First come named turns, each shown by rows before and after it. For each pair of rows after them, which turns, in which order, take the first row to the second? The first pair is done for you.
turn sug:
29, -22, -22, 7, 8, 22, -2, 10, -32, 6, -7, -20, 35, 10, 8, 28, 21, -13, -10, -15, 26, -17, -32, -22, -15, -13, -9, 9, 11, -22 => 27, -12, -19, 4, -4, 25, -4, 5, -34, 12, 3, -14, 34, 7, 10, 31, 25, -14, -3, -12, 25, -14, -31, -30, -12, -10, -23, 12, 16, -15
-28, 18, 14, -6, 13, -11, -2, -4, -11, -3, -7, -3, 1, -1, 6, -6, 9, 10, 22, -1, -11, 0, -7, -14, -7, 14, -10, 17, -3, 14 => -28, 10, 8, -1, 27, -14, 1, -1, -7, -10, -17, -8, 1, -1, 5, -11, 4, 13, 15, -4, -11, -3, -7, -8, -10, 12, 5, 14, -9, 6
7, -14, -1, 22, 0, -7, -14, -2, 14, -16, -17, -10, -6, -21, -19, 3, -16, -14, -3, -20, 1, 3, 14, 14, 20, 0, 20, 2, -2, 2 => 14, -16, 7, 17, -14, -5, -16, 1, 12, -8, -18, -3, -4, -13, -25, 8, -14, -16, -1, -21, 4, 5, 15, 14, 23, -10, 8, 3, 5, 11
turn koz:
12, -4, -7, 12, -8, 3, 16, -7, -4, 10, -6, -1, 1, -19, -40, -22, 13, -22, 11, 12, -14, -2, 7, 36, -11, -19, 3, -6, -25, 16 => 3, 3, -26, 17, 37, -4, -8, -6, -22, 1, -23, -13, 9, -6, -7, -19, 16, 8, 8, -3, 1, -18, -22, 18, -3, -12, 25, 2, -15, -26
-7, -12, -9, -3, 31, -11, -42, -1, 6, -18, -30, -5, 4, 2, 28, 3, 4, 5, -12, 4, 1, -17, -23, -3, 10, 21, 2, 27, 9, 7 => 4, -7, 14, -15, -17, -3, -36, -2, 10, 0, -12, 15, 1, 2, 5, 8, 11, -14, -1, 14, -3, -4, -8, -2, 11, 11, -36, 27, 16, 42
-10, 23, -8, -3, 11, 2, -1, -5, -3, 0, 2, -15, 0, -11, -2, -2, 11, -11, 0, -4, -18, 6, -11, 8, 11, 8, -2, -3, 6, 5 => -9, 26, -6, -6, 7, 3, -3, -4, -5, 1, 3, -15, 1, -10, -2, 0, 11, -10, 2, -4, -18, 6, -12, 5, 11, 7, -5, -3, 7, 7
-17, 9, 6, -18, -14, 9, -19, -18, -15, -16, 2, -17, -13, -18, -11, 3, 19, 1, 6, 20, 7, -5, 9, 5, -2, 18, 2, -7, -16, 16 => -20, 7, 0, -15, -1, 8, -21, -18, -15, -20, -2, -23, -12, -18, -4, 2, 18, 5, 3, 17, 10, -9, 4, 4, -2, 23, 12, -7, -18, 4
turn busid:
8, -18, -12, -18, -2, 8, -26, -6, 17, -9, 8, 7, -12, -5, -21, -13, 5, 11, -32, -1, -12, 2, 7, -4, -7, 8, 0, -12, -9, -30 => 4, -8, -11, -19, -7, 10, -32, -11, 12, -7, 17, 11, -13, -8, -13, -9, 11, 12, -25, 0, -13, 3, 5, -15, -2, 14, -9, -8, -3, -30
-12, 45, 10, 6, -13, 0, -1, -18, -16, -3, 17, 5, 0, -15, 4, 3, -10, -17, 18, -4, 4, -1, -3, -7, 16, 9, -5, 10, 15, -6 => 10, 10, 24, 3, -25, -1, 14, -1, 0, 2, -8, 7, 6, 3, -30, 0, -22, -29, 3, -4, 8, -2, 8, 22, 7, -19, -1, 1, 5, 11
17, 4, 6, -21, -7, -9, 12, 0, -2, -8, 16, -2, -4, 7, -9, 26, 3, -13, 23, 4, -15, 8, -15, -6, -10, -20, -19, -4, 4, 8 => 16, -11, -3, -11, 16, -14, 21, 5, 7, -21, 0, -14, -4, 5, -11, 19, -8, -13, 10, 0, -16, 3, -14, 9, -18, -20, 9, -11, -10, -4
Then:
(two turns a pair)
5, 4, -12, 2, 33, -4, 20, 7, -11, -11, 13, -19, 8, -29, -6, -4, 3, -5, -25, 20, -4, -8, -1, 6, 0, 20, 13, 14, -26, 5 => 28, -16, 6, -10, 7, -2, 16, 23, -10, 6, -6, -6, 18, 3, -28, 3, 2, -8, -26, 16, 8, -9, -1, 14, 1, -11, -7, 15, -16, 21 | sug, sug
-16, 16, 10, 14, 26, -8, 6, -13, 5, -7, 5, -26, 51, -4, -22, -2, -12, 1, 26, -15, 14, -3, -32, 20, -19, 4, -2, 5, 18, -7 => -7, 8, 19, 10, 13, -8, 8, -8, 8, 1, 2, -22, 53, 4, -34, -1, -12, -3, 25, -14, 16, -2, -28, 27, -20, -7, -10, 3, 19, 3 | busid, busid
-11, 13, -12, 1, 10, -3, -5, -7, -1, -9, -3, 0, 6, -3, 14, -3, 5, 4, 6, 1, 3, -6, -8, -9, 7, 16, 3, 6, -1, -17 => 0, -8, -1, 0, -6, -2, 14, 0, 15, -7, -8, 1, 4, -4, -14, -10, -2, -14, -3, 6, -4, 0, 10, 15, -3, 4, 4, -4, -14, 4 | busid, koz
21, -35, 0, -3, -8, 19, -8, 12, 14, -6, 5, -7, 5, 9, -33, 9, -7, -19, -17, -16, 4, -2, -21, -6, 5, -23, -9, -12, -8, -8 => 7, -2, -4, -6, -11, 23, -22, -3, -1, -3, 31, -1, 2, -1, -9, 16, 7, -10, 0, -14, 0, 2, -29, -34, 15, -3, -28, -1, 6, -13 | busid, busid
0, -6, 19, 1, 26, -4, 15, -2, 18, -21, -15, 4, -28, -7, 0, 4, 1, 16, -5, 0, -14, -9, 19, -10, -20, 11, -13, 17, -1, -7 => 8, -8, 21, -3, 25, -4, 4, 1, 10, -14, -22, 7, -21, 9, 4, 11, 4, 24, -2, -5, -4, -13, 10, -16, -15, 2, -21, 20, 9, -11 | sug, koz
17, 6, 13, 5, -24, -24, -20, 13, -31, 21, -16, 7, 21, 27, 5, 10, 10, 16, -16, -7, 7, -26, 1, 5, 1, -29, 0, 17, 9, 12 => 2, 9, 13, 16, -34, -25, 16, 1, -8, 6, 8, 2, 3, -16, -13, -7, 2, -13, -21, 11, -20, -11, 33, 24, -14, -8, 13, 5, -20, 34 | sug, koz
-10, -5, -7, 6, -6, -7, -3, -17, 2, -18, 2, -1, -6, -15, 8, 4, 9, -7, 3, -13, -11, 6, 10, -8, -4, 13, -10, 8, -15, -12 => -7, -2, -1, 2, -15, -6, -9, -15, -2, -12, 4, 4, -4, -9, 9, 8, 12, -6, 7, -13, -8, 6, 7, -12, -1, 8, -22, 11, -8, -9 | sug, busid
23, -6, 19, -9, -4, -5, 8, 7, 22, 1, -1, -17, 8, -16, -28, 4, 10, -22, -12, 29, -3, 24, 23, 7, -37, 8, -27, -57, -46, 21 => 27, 19, 17, -23, 1, -2, -40, 6, -14, 18, -3, -7, 24, 19, 10, 27, 30, 15, 6, 13, 22, 12, -15, -37, -13, 5, -55, -35, -6, -5 | koz, koz
-17, -5, 2, -12, 8, 8, 14, 7, 4, -6, 4, 9, -19, 4, 0, 8, 2, 1, 3, 8, -6, 14, 22, 8, -10, 13, 4, 12, 3, 6 => -12, -2, 7, -17, 2, 11, 4, 9, -2, 0, 2, 15, -14, 15, 2, 15, 7, 8, 6, 5, -1, 11, 15, -1, -5, 7, -8, 17, 13, 6 | koz, busid
-2, 17, -8, 12, 12, 6, -14, -5, -3, 21, 19, 6, -6, -14, 32, 15, 7, 28, 15, 9, 5, 9, -15, -32, 27, 12, -23, 15, 13, -19 => 9, -24, 3, 21, -1, 4, 31, 5, 35, 11, 5, 1, -15, -30, -18, -4, -16, -8, -7, 20, -11, 18, 24, 18, 2, -4, 1, -8, -23, 13 | koz, busid
11, -33, 12, 12, 8, 12, -9, -1, 5, 11, -19, 1, 7, 14, -13, -1, -10, 11, -14, -12, 13, -4, 2, 16, -3, -21, 11, -9, -5, 2 => -1, -25, 1, 19, 26, 9, -8, -7, 5, 1, -15, -7, 3, 1, 1, -6, -11, 14, -16, -14, 8, -6, -1, 12, -5, -7, 27, -9, -12, -12 | sug, busid
-8, -1, -11, 9, 14, -4, 11, 0, 8, -7, 9, -6, 2, -17, 8, -4, 1, -9, -6, -1, -11, 1, 9, -3, -5, 11, 11, -7, -20, -5 => -9, 14, -10, 4, 9, -2, -4, -3, -4, -2, 19, 0, 5, -12, 20, 4, 10, -1, 4, -2, -7, 1, 2, -20, 3, 14, -4, -1, -7, -8 | sug, busid
-15, -13, 3, -9, 6, -23, -29, -19, -16, 30, -50, 35, 43, 45, -27, 1, 5, 32, -2, -23, 12, -16, -37, -85, 15, -1, -13, -15, 12, -19 => -31, 8, 19, -8, -47, -14, 15, -39, 10, 30, 6, 46, 18, -15, -58, -12, 5, -16, 8, 8, -27, 13, 12, -71, 1, 27, -36, -26, -13, 35 | koz, sug
8, 24, -12, -14, 18, -2, 17, -13, 19, -4, -13, -9, 2, -6, 17, -37, 17, -12, 2, 3, 3, 2, -13, 5, -3, 8, 21, -14, -15, -30 => 31, 10, 8, -27, -14, 1, 11, 0, 17, 16, -24, 5, 10, 22, -4, -28, 17, -15, 3, 1, 15, 3, -13, 10, 0, -20, -6, -12, -3, -11 | koz, busid
3, -10, -1, -4, -3, -2, -8, 18, 3, 7, -8, -1, 12, 11, -8, -3, -5, 6, -8, -6, -1, -4, 10, 5, 6, -19, 5, -4, -3, 5 => -1, -5, -7, -1, 9, -3, -16, 17, 0, 3, -8, -4, 12, 11, 4, -3, -4, 12, -7, -9, 0, -6, 2, -1, 8, -13, 11, -3, -2, -8 | busid, sug
